One vector is turned by the same rotation once a step. Each row is the vector after some number of steps, and that number follows the row.
The counts run from 0 to 158.
[  6  -7  21   4 -32  -7 -21 -18 -15 -39  23  22   7 -12 -21   6 -17 -11
 -12   8   7  20  49  14  -5 -10  24  16 -22   8 -18 -21  -4   1  19 -23
  14 -12 -37  -1 -21   7] -> 154
[  8  -2  19 -13 -13  13  -8 -15  -5 -37  21  16  30 -26 -19 -10   1 -24
 -19  -1  10  -2  72  -1   8 -20   8   6 -21  -5  -1 -17   1 -14  16   2
  -3 -14 -33   0 -16   0] -> 30
[ -4  -6  26 -14 -24   2 -18  -6 -18 -34  10  14  24 -41  -1   3   8 -19
 -22   0  -2  10  40  21   7 -13  17  22 -14 -12 -10 -13  -9  -9  16  17
  -4 -15 -41  15 -12  19] -> 140
[-11  -9  20 -13   1   1 -21 -12 -20 -13  12   7  40 -27 -31 -19   1 -12
 -19  -9   0  -7  46  20  -2 -19   9  19 -15 -12  -3 -15   9 -18  16  16
 -15 -24 -48   3  -4  28] -> 144
[  5 -21  23   7   6  12 -10 -23  -9 -31  33   2  24 -24 -23 -11 -11 -10
 -24  -1   6 -15  64   4   9  -9  16  14 -19 -11  -6 -10  -8 -17  16   9
   4 -11 -35 -13  -4  11] -> 49
[  3 -12  23  -8 -10  -5 -10  -3 -17 -35  23   1  30 -39 -23   3   2 -18
 -20  12   4  -1  48  14  17 -14  10  13 -23 -21  -9  -9  -2 -14  23  14
 -18 -14 -44  15 -12  13] -> 12
[-18 -11  30 -11  -8  27 -16 -23  -9 -30  27  32  13  -9   7 -16  -5 -10
 -31 -10  -7  -3  42   9   4 -11  23  24  -6  -3  -4 -29 -29  -2  11  -9
  23 -11 -27  -5 -13  16] -> 63
[ 10  -5  22 -21 -27 -15 -17   0 -19 -42  13  24  11 -14 -24   0  -1 -23
 -19  13  -4  13  32  23   6 -22  11  21 -23   2 -12 -16  -5  15  19 -18
   8  -5 -43  11 -31  -2] -> 134
[-18 -19  24 -13   1 -11 -33 -14 -13 -14  23   3  28 -17 -51  -5  -8  -5
 -23   9   4  -4  44  18  -4 -16  16  15 -16  -3 -13 -22   8  -6  15  -5
 -10 -18 -38   5 -21  21] -> 147
[  6 -25  13 -15   4  14   7   2 -12 -24  53  22  22   8 -45 -26 -14   1
 -24  15  -3   3  23   7   5 -14  13   5 -28 -18 -14 -23  -9   3  23 -21
 -12 -10 -34  -2 -13   4] -> 91
[ -2 -14  16  -8  -7 -13 -26 -16 -17 -15  22   9  25  -4 -54 -13 -16  -4
 -15   5   3   2  42  24 -11 -17  13  16 -22   5 -14 -18  15  -1  15 -16
  -1 -22 -41  -5 -17  16] -> 149
[ -4 -21  20 -13  -2  27  -4 -19 -19 -21  43  24  23  -1  -9 -22 -20   6
 -25  -2  -1  -6  31   9   4  -3  22  14 -10 -32  -9 -18 -15 -15  19  -1
   3 -24 -35  -3   8  36] -> 85
[ 18 -30  12 -13  13  10   4   6 -17 -23  50  18  23 -13 -41 -20  -5  -4
 -37  12  -4  -6  27  17   4 -16  20  22 -30   0 -11 -17 -17   0  13   1
  -2  -3 -33 -16  -8  -6] -> 72
[ -6 -23  25 -11   9  26   2 -18  -9 -24  39  13  26  -2 -21 -32 -14  -1
 -22   2  -4 -17  40  -1  16 -10  11   6 -19 -36  -5 -16 -14 -10  20 -10
  -6 -17 -35  -4   1  23] -> 87
[ -1  -2  25 -19 -33   5 -24 -23  -9 -36  20  26  14 -10  -9   2 -12 -14
 -20   6  13   5  57  10  -2 -14  21  10 -10  -5  -9 -23  -2 -14  16 -13
  17 -21 -29   8 -16  20] -> 26
[ -2  -1  24   7 -22  16  -7 -19  -9 -38  18  23  25 -32   3  -5   0 -21
 -13 -12   1  13  60   0   2 -14  13  15 -19  -3  -8 -22 -14 -10  21  -1
   3 -15 -38   1 -16   4] -> 158
[ 10   0  19 -20 -30   8 -16 -20 -13 -33  25  30  20  -9 -12  -2 -14 -12
 -22   1  14   7  58   7  -2 -16  20   8 -13  -4 -10 -25   3 -19  15  -5
  13 -25 -31   1  -8  15] -> 27
[ 10 -29  14 -17  11  13  -1   2 -14 -24  51  16  20 -15 -35 -17   0  -2
 -38  18   0 -12  31  14  10 -18  19  19 -23  -4 -11 -20 -18  -2  10   2
  -3  -3 -27 -10 -13  -5] -> 71
[ -4 -19  16  22   8   7  -4 -10  -8 -22  35  13  29 -18 -38 -22  -4  -7
 -16  -7 -12  11  39   7  -7 -14  18  20 -29   8 -12 -22 -11   5  24 -13
 -10  -7 -42 -17 -21  -6] -> 55
[ -2  -6  19 -15  -6   3 -18  -8 -21 -14  17  12  41 -31 -26 -11   2  -9
 -20  -9   1   3  45  22  -5 -17  11  20 -18 -14  -7 -13   9 -22  18  20
 -14 -26 -44   8   1  28] -> 143
[ 14 -22  17 -20   0 -10  -2   2 -25 -28  30  10  20   1 -49 -22 -11  -6
 -17  15  -7  -2  17  24   9 -19  11  14 -31 -19 -12  -6   4  10  19 -14
  -6 -10 -51   5  -7  13] -> 111
[-17  -5  27 -14 -24  10 -11  -9 -16 -30  18  22  25 -21   1  -4  -3 -11
 -13   0  -3  16  32  10   7  -9  13  11 -12 -34 -12 -21 -13  -7  30  -8
 -10 -25 -42  27  -8  31] -> 121
[-19  -7  22 -33 -10  -6 -19   1 -16 -19  15  26  24  -3 -35 -18   3 -15
 -21  12 -11   9  18  24  -3 -26  10  20 -16  -6  -8 -30  -4  15  18 -23
  -7 -15 -37  18 -29  13] -> 0
[  5   0  22   0 -32   1  -1  -9 -28 -37  14  26  18 -10  -5 -15 -14 -12
  -6  -9 -11  25  21  20   1 -13  12  19 -29 -23 -12 -10  -9   3  32 -15
  -2 -21 -54  14  -1  27] -> 118
[  7  -1  22 -21 -15 -11 -11  -3 -15 -36   6  19  21  -4 -39 -21  -2 -27
 -12   4 -10   2  38  18   8 -26   4  16 -30   0  -5 -14   3  14  14 -23
   4  -7 -45   8 -28  -2] -> 132
[ -9 -10  28 -31 -14  16  -5  -3 -23 -31  24  31  19 -18   6 -16   1 -11
 -31   5 -11   2  17  19  15 -13  16  23  -9 -30  -7 -20 -27   0  17   0
   3 -17 -37  20  -7  26] -> 102
[ 11 -18  19  -9  -2 -11  -2  -1 -25 -31  22   9  21  -1 -45 -25 -14 -10
 -15  11 -15   1  17  23  12 -19   7  16 -37 -21 -13  -2  -1  15  22 -22
  -5  -8 -52   3 -11  13] -> 112
[  1 -11  12  -2  -5  -6  -9   0 -23 -18  25   6  37 -26 -42  -8   0  -8
 -16   1  -3  14  35  21  -7 -17  10  17 -29 -10 -15 -13  11  -9  23   7
 -27 -21 -49   8  -7  15] -> 15
[-17 -16  19  10  -7  11 -14 -10 -12 -23  37  29  18 -11 -21 -15  -5  -1
 -23  -4  -9  23  22  15 -13 -12  26  28 -17  14 -18 -36 -22  11  21 -20
   4  -7 -30  -7 -27   3] -> 58
[-14  -1  29  -4 -25   8  -8 -12 -17 -36  12  20  24 -21   5 -10  -3 -15
  -7  -6 -10  17  31  10  10 -11   9  13 -17 -32  -8 -17 -13   0  31 -10
  -9 -20 -50  21 -11  27] -> 120
[ -2  -7  22  -4 -12  -4 -28 -19 -25 -20  13  27  17 -14 -17 -19  -7 -13
 -24 -15 -12   5  33  32 -15 -19  20  38 -18  18  -7 -20 -10   1   5  -1
  22 -13 -42 -15  -8  20] -> 41
